Rows are one point carried round by a steady rotation, each followed by how many steps it has turned.
The counts run from 0 to 1152.
-3.077,-0.039,0.807,-1.787,-2.328,0.337,3.179,-0.439,0.099,-0.026,1.045,-0.263,0.903,3.758,0.618,1.602,-1.411,0.723,0.058,-1.398,4.281,1.733,-1.189,1.374,1.573,1.388,1.416,1.700,2.604,4.102,0.091,0.867,-0.765,2.013,3.089,-1.316,-0.570,-1.930,0.335,0.236,-1.475,3.050 -> 579
-5.025,-3.674,-0.828,-0.720,1.601,-2.937,-2.340,2.273,0.941,-2.451,1.421,1.711,2.204,-0.110,-2.224,-0.736,-2.781,-2.186,-1.533,-0.211,-0.936,-2.435,0.645,-2.196,1.196,-0.472,3.031,-0.624,-0.732,0.179,2.612,4.969,-1.562,-0.270,0.548,2.328,-0.823,-0.973,0.868,-0.371,1.172,-1.300 -> 608
-2.316,-3.047,1.279,2.008,1.412,0.034,-3.410,0.256,-0.472,-0.640,1.370,0.216,3.643,0.063,-1.418,-1.885,-3.437,-1.135,-0.211,-0.891,-1.580,-1.314,0.836,-2.470,-1.256,-2.666,2.043,0.599,-0.548,5.611,2.624,2.559,-2.907,1.993,0.046,0.012,2.145,-2.357,-0.414,-1.640,-0.798,1.050 -> 694
-1.887,2.135,-3.138,-1.009,1.297,-0.106,-2.755,1.870,-0.936,-0.300,-2.585,1.415,-0.801,-1.191,0.820,-3.424,1.533,-2.960,-1.022,2.880,-2.731,-0.461,-1.423,2.226,-1.847,-0.295,0.168,-1.203,3.328,-1.479,1.846,1.613,0.347,0.793,-1.067,2.277,0.825,-1.202,-3.781,-1.642,0.312,-3.078 -> 84
-2.687,2.976,-2.664,-1.017,-1.118,-0.690,-0.528,1.775,-0.468,-0.261,-0.855,0.004,-1.740,-1.436,1.031,0.880,-3.356,0.146,1.581,-1.132,-2.483,0.716,2.888,-1.913,-0.995,-1.054,1.616,-5.082,1.468,-4.767,-1.797,-0.193,-0.579,-1.477,1.953,-0.193,0.343,0.112,3.838,-1.063,-0.227,-2.455 -> 413
2.263,2.784,1.023,-0.754,0.787,3.055,-0.275,0.110,-1.233,-0.079,1.447,-0.152,1.388,3.837,-1.573,-0.590,0.530,-2.278,0.374,2.809,1.200,1.083,-1.330,0.966,1.612,0.764,-0.390,0.399,-2.175,-0.686,-4.116,-5.286,2.421,-3.167,2.382,-0.847,-2.742,2.830,-0.719,-0.461,1.355,1.061 -> 721
-0.982,0.534,0.865,1.907,0.728,0.028,-3.877,-0.852,-1.356,-1.056,0.740,-0.086,0.358,1.033,-1.647,-0.352,1.298,-4.541,0.416,0.806,1.938,1.803,-0.512,0.152,4.802,-0.970,-0.685,0.980,-4.546,0.402,-1.633,-0.621,-2.862,-0.021,1.550,-3.941,0.343,1.547,2.246,3.180,2.284,2.230 -> 637
1.222,2.033,-3.436,0.894,2.414,-1.222,-2.681,-1.850,0.103,-1.012,-0.212,2.267,-1.518,1.650,-0.881,-0.723,2.855,-4.000,-1.896,2.252,-1.010,0.496,-2.136,-3.233,-0.822,1.084,-4.616,-2.036,-2.238,-1.482,0.190,1.498,0.085,-0.427,0.324,0.472,0.508,0.812,0.144,2.053,1.862,-2.849 -> 467
1.509,-1.300,-3.785,-0.571,-1.009,-1.660,2.350,0.350,4.178,1.538,0.312,0.720,-1.316,1.389,-0.448,-0.984,-0.035,1.078,-0.506,0.642,-1.059,0.040,-0.597,-2.154,-4.765,-2.486,-0.425,-1.439,1.586,1.287,3.286,3.213,1.590,-3.349,-0.477,3.675,0.918,-1.884,0.982,-1.619,0.044,-1.380 -> 421
0.071,1.060,-0.073,-0.017,-1.812,-3.013,-2.233,-0.273,-2.840,-0.800,1.434,-1.637,2.162,0.090,-2.186,-0.337,-1.949,-1.792,-0.646,-1.521,-1.359,-0.618,1.862,-3.392,1.076,-0.185,1.705,-3.562,-2.143,-6.433,-2.199,0.699,-0.456,-2.256,1.523,-1.106,-1.763,2.708,4.641,-0.395,0.592,-1.643 -> 31
-1.685,-3.334,-1.301,1.129,1.588,-2.126,-0.586,0.563,-0.222,-1.073,0.624,2.608,1.925,3.850,-0.482,-1.403,-1.970,-1.039,-1.742,-0.153,-0.664,0.083,-2.079,-3.617,-2.278,-1.179,-1.806,-1.819,1.033,5.001,1.847,3.536,-0.463,0.570,0.769,1.154,1.034,-3.494,-1.889,-2.113,0.526,-0.074 -> 130
0.459,0.388,1.117,-3.405,-0.840,3.159,3.274,2.074,1.422,1.657,1.415,0.506,2.031,1.341,-0.486,-0.713,-3.020,2.466,1.657,0.923,-0.002,-1.906,0.207,1.579,-1.703,0.050,4.993,2.231,1.698,4.166,1.017,-1.788,2.144,-1.071,1.273,3.309,-0.750,-0.113,-1.743,-3.207,-1.185,0.920 -> 816
-1.927,1.722,0.865,-1.139,0.860,0.648,-3.258,0.229,-4.121,-3.324,-0.517,0.027,1.457,3.197,3.014,-1.328,0.017,-1.381,0.820,3.358,-2.188,0.859,-0.868,0.051,-1.053,3.727,-1.967,0.481,2.181,-3.211,-0.476,1.797,0.010,3.156,0.664,0.007,-0.093,-0.796,-4.129,-2.178,-2.223,-1.082 -> 35
0.223,5.395,-0.030,-2.752,-0.880,4.599,1.327,-0.225,-3.570,0.266,-0.505,1.416,0.381,1.835,-0.127,1.670,-1.652,-0.401,1.994,1.129,0.202,-1.357,0.052,0.918,1.092,4.971,2.406,1.205,1.521,-1.119,-3.098,-4.784,0.801,0.126,3.055,0.163,-0.146,1.776,-0.103,0.573,-0.721,-0.729 -> 1103
3.413,0.819,-1.208,0.084,-0.822,2.397,-3.659,-1.911,-1.252,2.072,-0.500,-0.602,-2.348,0.421,-2.741,-0.382,2.568,-2.584,1.061,1.103,-0.555,1.407,-3.252,1.777,2.289,-1.808,-0.521,0.818,-4.042,-3.216,-1.106,-2.071,1.798,-0.615,2.140,1.592,1.452,0.072,1.720,2.622,0.359,1.622 -> 1013
-0.416,2.430,-2.428,-0.864,-0.377,-1.837,-2.290,-0.361,-1.646,-1.891,0.584,-1.518,-2.075,1.746,2.198,-1.683,3.796,-2.295,0.290,2.654,-1.415,2.241,-1.555,1.370,-0.698,2.036,-3.153,-0.793,0.054,-7.214,-1.884,1.898,1.145,-1.122,0.649,-0.456,-1.076,1.066,-0.462,-0.363,0.172,-1.448 -> 515
0.450,-1.111,1.073,-2.844,-3.452,0.054,5.196,0.729,2.007,0.491,3.890,-1.917,1.249,2.886,-0.296,2.448,-0.515,2.234,1.203,0.011,1.830,0.638,1.446,0.586,1.064,1.262,3.486,1.498,-1.089,0.122,-0.624,0.706,0.394,-1.749,2.965,0.334,-2.299,0.965,3.392,-0.144,-1.595,1.922 -> 433
0.133,0.588,1.476,0.045,-2.067,0.989,2.332,0.642,2.071,2.188,0.379,-1.208,3.097,-1.150,-1.582,-1.914,-0.976,0.590,-0.163,-1.662,1.766,-0.660,1.633,0.515,-0.828,-2.922,3.171,0.749,1.159,8.217,2.264,-1.766,-1.777,-0.216,-0.151,-1.984,0.848,0.047,0.109,-1.625,1.305,2.925 -> 1113
-1.239,2.983,1.196,-1.593,-0.629,2.319,2.936,-0.749,-1.433,-1.009,0.301,0.457,1.201,3.985,2.152,0.605,1.731,-0.572,1.059,2.597,3.133,2.224,-0.812,2.359,2.071,3.904,-0.967,2.637,1.775,3.653,-0.540,-1.484,-0.508,2.168,1.633,-3.267,-0.613,0.394,-1.037,0.271,-0.149,2.736 -> 914
0.521,0.951,-1.491,-0.151,-0.292,-1.886,0.290,-0.603,-1.005,-1.105,-0.559,-2.010,-0.029,4.031,4.433,-0.444,3.774,0.188,0.870,3.136,-0.940,2.816,-2.170,0.435,-3.260,2.038,-4.693,-1.040,2.521,-1.712,1.054,2.286,1.543,0.934,0.015,-0.380,-0.358,-1.625,-2.863,-2.857,-0.979,-0.770 -> 180
-1.637,-0.106,1.524,1.136,2.812,0.758,-4.928,1.241,0.129,-1.465,0.759,1.851,2.487,-1.798,-2.608,-1.402,-2.542,-3.135,0.199,1.087,-2.871,-2.008,2.904,-1.235,1.619,-0.797,2.011,-0.285,-3.841,0.218,0.358,-0.973,-3.290,-0.707,0.309,-0.950,1.188,2.968,1.303,0.307,2.899,-1.438 -> 358
0.618,-2.875,2.832,0.747,1.029,-2.327,-0.211,-0.487,-1.745,-1.872,3.040,-1.206,4.783,5.408,-0.306,-1.229,-2.538,-0.353,-0.241,1.379,-1.735,0.655,-0.711,-4.136,-2.821,-0.575,-1.732,-0.928,-0.572,1.007,-0.347,1.477,-0.082,-1.144,0.930,-0.778,-0.752,-0.730,-0.663,-3.940,-0.476,0.914 -> 846
-0.869,0.989,-1.526,-0.855,2.943,0.513,-3.194,0.075,-1.950,-0.340,-0.473,4.674,0.732,2.392,-3.760,-2.000,-0.186,-5.456,-2.251,0.781,-0.746,-2.618,-2.941,-0.934,2.454,2.325,1.044,0.266,-0.276,0.628,-0.252,-0.063,1.063,-0.251,2.502,2.591,-0.844,0.011,-1.714,2.298,1.809,-2.475 -> 570
-1.003,2.604,-2.425,-0.371,1.089,-1.260,0.072,1.220,-1.581,-1.027,0.091,3.763,-0.238,3.805,-1.601,-1.293,0.139,-4.643,-1.594,0.910,1.682,-0.223,-4.026,-0.048,1.316,-0.335,-0.468,-2.904,0.990,0.202,-2.760,-1.676,1.856,-3.038,3.336,-0.422,-1.879,-0.240,-0.563,0.985,3.756,-1.158 -> 91
-1.161,3.692,-0.784,1.066,2.070,-0.771,-1.618,0.287,-1.883,-2.476,0.268,1.668,1.143,3.320,1.281,0.299,-1.955,-2.692,0.313,0.425,-0.822,0.524,1.356,-4.064,-0.483,1.979,-2.689,-4.537,-0.228,-1.345,-3.874,-1.312,-1.285,-0.940,1.838,-3.262,-0.711,1.944,1.708,-0.526,2.364,-2.536 -> 1037
-1.779,-2.647,-2.058,0.775,0.134,-2.715,-1.574,-1.079,-1.940,-2.168,1.019,1.420,0.455,4.407,-1.396,0.143,-2.394,-2.277,-1.522,-1.389,-0.274,0.346,-3.396,-4.629,-1.571,-0.372,-1.696,-2.218,0.260,1.566,1.793,3.583,0.317,1.120,1.944,2.214,0.102,-4.657,0.598,0.128,-0.884,-0.393 -> 657
-0.156,-2.537,-0.955,-0.720,-0.569,-2.054,-1.354,0.921,-0.400,-0.353,-0.575,-0.298,1.926,0.401,-0.583,-4.653,1.931,-1.175,-1.498,1.597,-2.064,-0.398,-3.157,0.585,-3.181,-1.901,0.241,0.305,1.879,0.294,3.423,4.724,1.082,0.405,-1.445,3.100,-0.224,-3.030,-4.432,-2.714,-0.957,-0.222 -> 610
-2.531,-1.961,-1.462,-2.557,0.859,-2.526,3.924,2.882,4.677,-1.072,2.592,1.335,2.063,2.974,0.174,-1.063,-0.940,0.161,-0.351,1.563,1.847,-0.414,0.442,-0.144,-1.294,-0.635,2.162,-0.119,1.612,3.610,1.220,2.832,0.349,-3.342,1.065,1.726,-1.481,-0.206,0.254,-1.544,1.467,-0.650 -> 712
3.576,3.234,-1.729,-0.414,-1.711,-0.385,-1.322,-1.315,-2.686,0.926,-1.374,-0.349,2.369,0.201,-3.678,-2.963,2.848,-2.315,-1.946,2.088,-2.904,-2.523,-1.347,-2.244,-2.653,2.754,0.343,-1.061,-0.196,-3.075,0.767,-0.241,1.215,0.103,-0.802,1.678,-1.618,2.597,-1.321,-0.525,-0.897,-3.416 -> 278
2.839,4.338,-0.849,-2.704,0.164,2.761,1.514,1.911,2.927,1.110,-0.694,1.398,-0.596,-0.252,-0.910,-0.991,1.940,-0.470,0.928,4.115,-0.777,-0.545,0.873,2.256,-0.707,1.238,1.571,2.027,-1.144,-0.390,-0.522,-3.887,2.558,-3.140,0.248,2.233,-0.760,4.121,-0.717,-0.238,1.759,-1.675 -> 1006
-1.061,3.463,1.919,-3.493,-1.788,2.150,1.315,0.997,-2.077,-0.621,-0.071,-0.142,2.329,1.411,-0.234,-0.657,0.393,-0.460,1.066,1.970,0.809,-0.388,-0.091,3.209,3.465,4.411,3.521,2.248,0.835,-1.118,-1.680,-2.411,0.417,0.438,2.222,-0.735,-2.453,3.075,-0.707,-0.556,-0.983,1.680 -> 769
0.517,-0.309,0.110,0.662,-3.836,1.259,-0.162,-1.857,-1.300,2.092,0.682,-3.250,0.719,0.232,0.573,2.289,-4.353,2.340,1.822,-2.462,-1.573,1.470,1.462,-3.234,-1.255,-3.140,0.542,-2.498,-1.242,0.045,-0.579,0.204,-0.693,0.568,1.532,-0.385,2.451,-2.065,4.283,-1.259,-3.401,2.727 -> 451
1.521,2.455,0.719,-1.184,-0.661,-0.370,3.967,-0.742,-0.834,-0.901,2.120,-0.453,2.856,5.878,1.954,1.043,-1.029,1.567,-0.170,1.525,0.825,0.843,-0.006,-2.769,-3.858,2.805,-1.670,-1.215,2.279,1.551,-1.145,0.111,2.190,-2.010,2.054,-0.753,-2.043,-0.066,-0.891,-3.072,-0.787,-0.500 -> 137
